(in the rows, 128 means zero)
These are runs of 7 systems, one row a step. Runs of the same system follow the same rule from any start.
K_866, seq 1:
[[147 109 127  59 154 143 121 111 145 149 116 106 136 150 113 129  87 152
  132 110]
 [126 139 180 104 124 122 103  99 131 116 134 150 150 123 117 164 120 146
  103  85]
 [127 168 117 115 108 142 133  81 144 117 112 152 156 131  95  95 128 154
  105 129]
 [ 89 146 155 142  99 133 128  86 115 138 102 128 108  84 142 117 137 137
  134 110]
 [ 91 111 104 103 136 173 129 130 114 159 135 136 121  88 106  97 125 138
  126 151]
 [139 112 157  92 127 142 124 117 134 165 134  94  97  99 132 142  99 110
  150 124]
 [127 120 130  77 141 137 109 148 124 119 139 159 133 119  96 149 100 109
   99 125]
 [152 149 134  90 116 113 129  98 145 114  95 117 129 157 125 128  95 128
  136 101]]
K_81, seq 2:
[[132 171 100 193 154  92 138 101 158 119 122 135 164 166  95 150 132 142
  106 138]
 [101 176 132 193  93 112 146 116 119 119 142 124 127 141 115 126 139  95
  171 130]
 [105 121 130 141 110 152 132 168 101 141 172 138 103  86 114 122 136  78
  148 162]
 [166  85 140 103 133 128 125 171 125 143 141 100  88 105 164 142 119  97
  135 144]
 [134  87 131 114 174 108 106 160 124 125 121 132 128 135 147 173 118 141
   95 111]
 [143 125 109 142 144 105 130 141 132  98 121 126 161 195 141 130 137 160
  128 104]
 [117 157 146 168 101 125 130 116 121  97 149 157 164 145 122 122 166 148
  118 113]
 [148 153 113 165 100 139 146 121 139 127 150 133 132 110 118  96 159 117
  120 173]]
K_866, seq 3:
[[ 89 125  80  49 138 177 139 120 119 148 119 117 153 179  78  75  80 152
  185 110]
 [131 111 231  81  81 145 105 116 102 118 151 126 125 102 165 146 139 141
  145  64]
 [162 129  96  70 124 166 122 114 149 116 121 174 156 101  96  83 136 157
   51 167]
 [128 153 167 139 123  94 125  49 151 154  61  95  88  86 156 156 104 134
  120 103]
 [ 43 126  95 115 167 161 112 133 104 144 134 180 153 109  66 127 113 147
  105 130]
 [139 143 163  98  95 152 144  78 141 167 137  68 117 134 121 109 100 125
  202 107]
 [101 115 161  90 108 156 100 164  91 104 161 194 129  75 112 136 138 106
   87 124]
 [183 137  97  71 116 131 145  90 164 137  78  93 106 136 130  87  91 128
  132 144]]
K_174, seq 4, 8 rows:
[[112 108  80 156  99 134 150 169  93 104 107 122 113 141 181  62 170 137
  156 144]
 [140  71 110 139 163 143 119 170 121 139 146 138 130  93 157 124 172 162
   75 161]
 [196 118 119 115 164 118 129 129 172 156 144 105 123 124 109 160 105 113
   95 167]
 [118 161 162 156 139  95 117 110 138 131 144 131 131 135  96 194 102  97
  129 108]
 [ 91 164 102 129 107 128 139 133 111 107 122 144 133 163  95 109 106  97
  168 120]
 [116 120 131 153  93 130 134 164  94  94 138 142 131 137 166  98 171 133
  144 119]
 [142 101  93 110 137 140 125 154 125 119 116 150 124 106 141 101 145 142
   80 159]
 [179 117 132 150 149 103 131 122 156 141 125 100 117 124 152 152 132 132
  104 144]]
K_112, seq 5 (8 x 20):
[[165 115 161  61 141 139 110 154 138 135 174 126 128 135  93 172  83  88
  131 122]
 [127 121 153  77 122 138 111 156 111  93 162 154 171 185 108 138 114 137
  144  78]
 [103 120 115 120 114 141 128 139 101  90 120 148 172 180 144  87 156 183
  140  90]
 [107 120 104 174 124 134 141 107 120 126  95 126 140 119 168  82 183 190
  114 134]
 [136 141 106 187 136 119 145  87 153 159 102 111 109  77 140 116 154 144
   95 175]
 [149 158 137 157 137 105 133  93 161 163 122 106  93  86 107 165 102  85
  116 161]
 [127 148 148  96 126 121 122 133 132 140 143 125 100 120  89 167  70  59
  150 125]
 [120 111 149  54 116 140 113 170 101 109 144 137 123 152 119 137  88  95
  161  93]]
K_595, seq 6:
[[ 99 142  90 171 141 121 144  92 132 137  84 121 136 131 134 102 144 170
  121 133]
 [ 78 113 134 160 148 144 130 111 116 180 131 106 109  80 131 135 136 143
  141 136]
 [131 113 117 104 137 159 136 137 132 173 150 102  99  94 109 120 107  99
  150 165]
 [145 132 157  82 100 128 119 139 123 121 133 129  98 110 126 141  97  75
  142 122]
 [137 126 116  77 118 122 120 158 116  85 114 150 136 170 125 122 105 112
  130 105]
 [140 128 143 120 109 115 125 119 122  93 105 131 150 167 160 115 146 167
  129  88]
 [113 117 123 140 150 143 124 112 130 131 130 142 167 132 124 121 155 191
   98 120]
 [132 142 124 162 138 134 140  78 155 165 122 107 131  98 119 119 142 158
  113 152]]
K_804, seq 7, 8 rows:
[[186  76 169  98 166 118 116 136 152 177 140  67  89 101 164 183 102 120
  127 129]
 [161 132 116  97 184  95 106 136 162 120 123 149 144 154  86 191  78 114
   71 127]
 [149 181 104 154 117 102 145 124 147  92 143 132 170 213  87 127 117 112
  154 121]
 [112 154 140 173  80 129 131 135 103  76 146 175 164 138 138  98 188 145
  113 119]
 [143 104 116 168  99 144 150 153 113 135 136 107  98  90 179  83 178 125
  137 171]
 [112  95 160 152 155 115 114 135 118 162 123 112  87  66 162 176 131 121
  108 129]
 [127 104 101  98 177 127 121 167 132 153 142 120 109 131  96 163  81  91
  130 147]
 [132 150 165 108 121 116 119 127 129 111 157 132 152 174  97 166  97 108
  156  86]]
K_595, seq 8 (8 x 20):
[[177 115  91  65 146 128 125 161 146 114 120 135 125 151 110 126  90 103
  104 150]
 [147 151 176 126 106  87 119 105 131  92 104 125 132 162 152 159 117 125
  136  71]
 [ 96 127  95 133 152 140 129 141 118 112 145 154 180 180  98 113 138 172
  124 115]
 [140 145 145 177  99 132 146  81 139 139 122 105 134 109 157  98 174 164
  132 135]
 [ 84 117 114 141 161 148 116 134 119 158 140 156 125  70  96 142 131 129
   89 158]
 [159 134 109 132 124 117 149 115 150 156 103  80  83 114 139 118 104  91
  154 160]
 [ 91 116 160 101 131 127 106 163  96 125 149 144 113 119 116 171  99  88
  147 100]
 [172 121 100  90 106 135 143 157 130 103 133 113 137 184 137  88 122 122
  156 132]]
K_174, seq 9, 8 rows:
[[158 139  67 138 119 116 146 126 143 105  75 139 113 124 147  81 142 131
   89 170]
 [132 117 127 206 155 105 134 120 139 152 126 107 117  99 159 152 163 149
  104 151]
 [116 128  90 136 167 146 134 133 144 173 156 120 126 112  74 137 105 108
  127 177]
 [140 129 166 150 111 121 130 158 120 131 184 110 118 134 126 160 126  78
  171 126]
 [ 92 128 116  91 122 133 112 171  95  96 125 176 124 130 105 136 104  91
  120 118]
 [164 120 113 127 110  96 137 161 122  84 104 119 123 180 175 115 134 122
  141 111]
 [114 123 107 148 155 114 117 130 126 105 109 165 157 134 130 133 150 172
   69 124]
 [181 150  97 155 128 122 152 101 170 138 129 104 141 146 120 105 138 139
  118 166]]
K_789, seq 10:
[[151 180 144 142  64 104 141 118 127  65 127 145 154 188 133 105 142 114
  153  97]
 [109 105 110 152 129 126 119 203  90  80 155 181 148 142 142 127 167 126
   99 133]
 [183 126  96 165 125  93 150 132 147 101  95  98 132 178 182 103 157 153
  128 136]
 [119 111 157 196 162 103 116 149 121 134 164 131 140 122 143 188 159 141
  107 123]
 [154 153  93 173 134 110 158 128 151 140 144  88 131 176 109 123 118 104
  172 158]
 [106 162 184 168  90 107 119 129 107  99 156 151 128 122 128 162 142  94
  143  99]
 [127 117  79 118 120 130 141 194 105 102 141 132 124 173 125  98 122  90
  164 145]
 [154 131 173 128  95  97 119 129 117  78 113 135 137 155 177 137 149 142
  123  80]]
K_789, seq 11:
[[154 110 101  75 105 159 134 164 122 124 133 137 102 101 128  85 121  95
  122 169]
 [148 116 151  91 123 105 112 116 129 111  75 131 101 106 168 143 113 133
   93 100]
 [104  93  97 104 191 137 118 139 130 156 118 122 137 137 110 146 102 157
  114 124]
 [134 155 144 130 122 137 136  62 154 147 122 110 153 135 109 119 126 171
  130 113]
 [ 99 134 127 140 127 159 125 129 120 149 165 154 134  79  92 121 143 124
  108 159]
 [144 145 113 126  93 127 146 108 135 131  93 112  94 104 146  90 124 106
  137 150]
 [ 96  98 155 113 134 130 111 149 100 138 123 132  96  87 151 152 122 115
  125 112]
 [147 110 108  82 144 138 135 130 138 146 119  93 122 158 126 116  95 132
  159 123]]
K_112, seq 12:
[[ 97 127  92 170 183 139 136  65 158 200  94 106 118  63 111 126 133 177
   85 172]
 [180 163 153 122 127 124 140  46 188 188 119  71  99  88 101 150  88 106
  132 154]
 [ 97 169 184  84 112 138 107  96 127 145 150 151 114  88  61 175  68  69
  136 106]
 [128 130 136  20 105 130 113 141 112  90  93 146 116 162 117 124  64  97
  149  78]
 [ 75  69 154  70 144 151  98 160  80 115 117 148 141 135 161 131 132 181
  128  63]
 [141  89  82  95 160 160 130 121 138 132 104 129 168 148 140  76 155 218
   90 135]
 [142 136 156 186 140 128 134  57 158 158 126 102 160 110 145 130 175 207
  100 125]
 [115 196 103 173 126 123 146  48 166 153 102 134 132 101  72 118 118 125
  105 164]]
K_804, seq 13 (8 x 20):
[[ 39 146 140 141 122 177 129  68 110 176 132 134 139  75  88 102 135 166
  145 121]
 [ 84 130 120  72 107 189 134 101 114 173 122 125  99  65  97  82 100 115
  152 150]
 [ 96 135 161  59 110 143 119  78 121 151  80 111  93  97 127 125  76 122
  156  86]
 [112 116  98  42 142 144 121 110 128 127  67 129 127 149 120 101  79 157
  125  99]
 [133 137 126 101 132 138 136  70 149 139  99  98 161 175 124 103 115 193
  149  91]
 [121 144 108 125 132 156 133  73 146 136 109 146 167 117 106  86 152 196
   85 138]
 [112 160 108 168 115 146 154  65 147 167 111 105 121  94 114  87 140 149
  137 161]
 [ 52 142 127 139 128 148 123  94 107 157 101 148 105  61 108 122 124 128
  118 133]]
K_81, seq 14, 8 rows:
[[119  78 111  80 134 141 137 151 108 157  93  71  77 132 175 106  94 120
  189 115]
 [ 94  78 163  60 163 154  92 144 104 137 142 143 149 128 125 156 110 172
  115  74]
 [187 133 106  76 124 132 133 120 155  95 121 130 174 200 119  97 118 165
  118 115]
 [115 182 163 144  86 111 118  68 133  87  96 174 153 113 122 125 148 152
   85  96]
 [115 160  63 156 109 149 158 101 136 135 104 134 125 108 106  60 143 131
  123 182]
 [103 133 172 144 103 143 136  82 123 177 124  87  86  63 146 127 127 120
  164 126]
 [109  97  99  82 179 164 122 145 131 184 151 113 114 107  81 141  82 112
  135 157]
 [154 118 161  70 127 108 119 129 132 123 112  95 111 167 146 159  77 108
  166  79]]

Which system made each of these runs?
seq 15 (2 x 20):
[[133 102 108  49 156 159 111 161 128 136 148 151 136 125  86 133  90 116
  106 140]
 [177 160 156 103  86 103 134  84 153 103  92 106 120 154 150 121 110 122
  142  98]]
 | K_595
seq 16 (2 x 20):
[[ 66 130  64  97 114 125 135 126  92  89  28 148 114 157 157  65 114 154
  140  96]
 [ 94  61 155 105 146 160 120 124 101 159 115  95 134 120 186 111 157 212
  149  80]]
 | K_866
seq 17 (2 x 20):
[[123 126 160 164 137  64 103 124 117  61  75 165 153 161 188 167 162 181
   70  59]
 [121 105  68 188 205 127 142 118 151 157 132 102 185 183 121 122 161 221
  111 142]]
 | K_595
seq 18, 2 rows:
[[ 52  79 173 133  92 183 124 151  58 161 146 122  86  35 181  97 175 138
  166 120]
 [185  52 110  62 180 185 127 157 153 194 179  81 132 108 127 115 124 164
  118 174]]
 | K_81
seq 19:
[[138 124 160  91 111 122 106 136 116  85 121 166 145 133 143 137 136 143
   92  90]
 [138 107  71 119 166 132 130 148 137 123 113 139 149 152 122 109 132 161
   91 150]]
 | K_789
seq 20:
[[157 102 114 140 139 111 124 163 126 122 115 135  97  93 163 138 143 111
   82 161]
 [141 115  89 140 178 100 133 136 149 145 102 104 119 153 128 153 104 129
  121 141]]
 | K_866
seq 21 (2 x 20):
[[120 117 139 109  36 127 139 167  70  66  78 135  77 122 222  61 160  99
  171 100]
 [122  35 114  58 169 147  95 201  90 103 107 161 136 123 180 124 146 182
   71 107]]
 | K_595
seq 22, 2 rows:
[[118 101  82 175 179  99 140 144 132 153  95  88 106 145 159 141 126 139
  138 140]
 [117 135 175 170 131 118 131 100 132 158 157  87 134 139 132 164 132 140
  172  99]]
 | K_789
seq 23 (2 x 20):
[[149 105 146 123 120 122 133 181 113 122 168  96 118 166 148 143 122  95
  186 115]
 [164 116 155 108 104 136 120 173 115  89 182 151 157 154 133 127 152 123
  121 119]]
 | K_595
seq 24, 2 rows:
[[ 66  82  53 147 143 155 149 170  84 143  99 110 114 139 166  59 155 162
  167 143]
 [170  54 135 123 160 162 122 179 127 155 193 106 146 118 159 126 174 171
  111 153]]
 | K_174
seq 25 (2 x 20):
[[103 117  96 109 119 122 129 212  86  96 144 145 111 168 119 127 100  62
  173 126]
 [137  83 163  97  94 130 110 196  82  81 139 147 115 126 193 123 157 119
  128  98]]
 | K_81
seq 26, 2 rows:
[[186  88 171 119 149 127 118 130 153 182 147  84  79  55 158 175 121 107
  104 160]
 [134  99  96 124 215  89 114 150 149 153 105 108 117 155 116 194  77 121
  106 128]]
 | K_81
seq 27:
[[132 171  92 169 164 106 140  84 170 149 112 125 144 139  76 147 108 131
  102 157]
 [118 161 157 144 109 113 139  85 138 155 124  84 106 133 117 147  96  94
  190 110]]
 | K_112
seq 28:
[[ 57 125  96 167 114 154 141 134  92 164 103 137  63  25 138  93 146  93
  126 185]
 [218 103 132  89 128 113 127 146 158 145 110  96  59  71 162 145 103  70
   94 179]]
 | K_112
seq 29, 2 rows:
[[141  83  86 120 190 128 120 193 126 102 171 144 205 228 116 136 142 188
  112 112]
 [204 162 191 196  93  91 141  76 168 110 155  86 168 177 163 145 177 166
  140  99]]
 | K_866
seq 30 (2 x 20):
[[201 129  81  27 102 176 143 110 165 136 107 125 113 101 105  53 100 118
   99 185]
 [140 121 225 180 121  81 110  91 131 140 110  96  94  76 200 197 152 139
  113  85]]
 | K_174
seq 31, 2 rows:
[[108 149  84 158 128 121 141 205 104  77 195 162 184 237  78 124 129  94
  175 127]
 [165 151 124 157  71 115 129 191 108  34 166 200 166 160 137  97 188 105
   89 145]]
 | K_174
seq 32 (2 x 20):
[[ 54  93 117 141 194 121 124 129 109 199  98  76  76 105 135 175  79 119
  177 114]
 [112  97 136  69 162 169 116 177 114 152 211 127 164 168  68 150  93 117
  172 115]]
 | K_866
seq 33 (2 x 20):
[[171 118 154 134 116 111 106 171 124  78 154 184 135 100 146 156 165 110
   49 142]
 [173 155  66 152 144  90 152  93 173 124  64 103 121 160 134 109 113 136
  108 156]]
 | K_866
seq 34, 2 rows:
[[158 151 233 184  84  69 114 106 127 104 132 114  98 100 185 199 149  95
  127  84]
 [103 106  26 159 191 130 132 203 121 130 147 171 139 132  82 127 130 108
   82 202]]
 | K_81
seq 35 (2 x 20):
[[169 131 122 113  94 134 137 118 138 123  99 129  93  76 156  91 142 114
   94 165]
 [113 127 122 156 147  90 130 109 132 144  71 102  91 115 161 152 112 123
  127 118]]
 | K_804
seq 36, 2 rows:
[[167 136 148  87  79 116 124 172 115  89 137 142  92 123 139 132 106  47
  141 131]
 [110  88 137 104 142 118 103 209  86  88 146 166 126 143 145 162 124 106
  116 102]]
 | K_112
seq 37:
[[126 129 120 149 121 160 130 110 130 127 145 157 164 100 121  90 182 183
   82 153]
 [170 156 135 167 115 127 150  68 168 161 128  88 123 105 130 113 143 142
  127 159]]
 | K_81
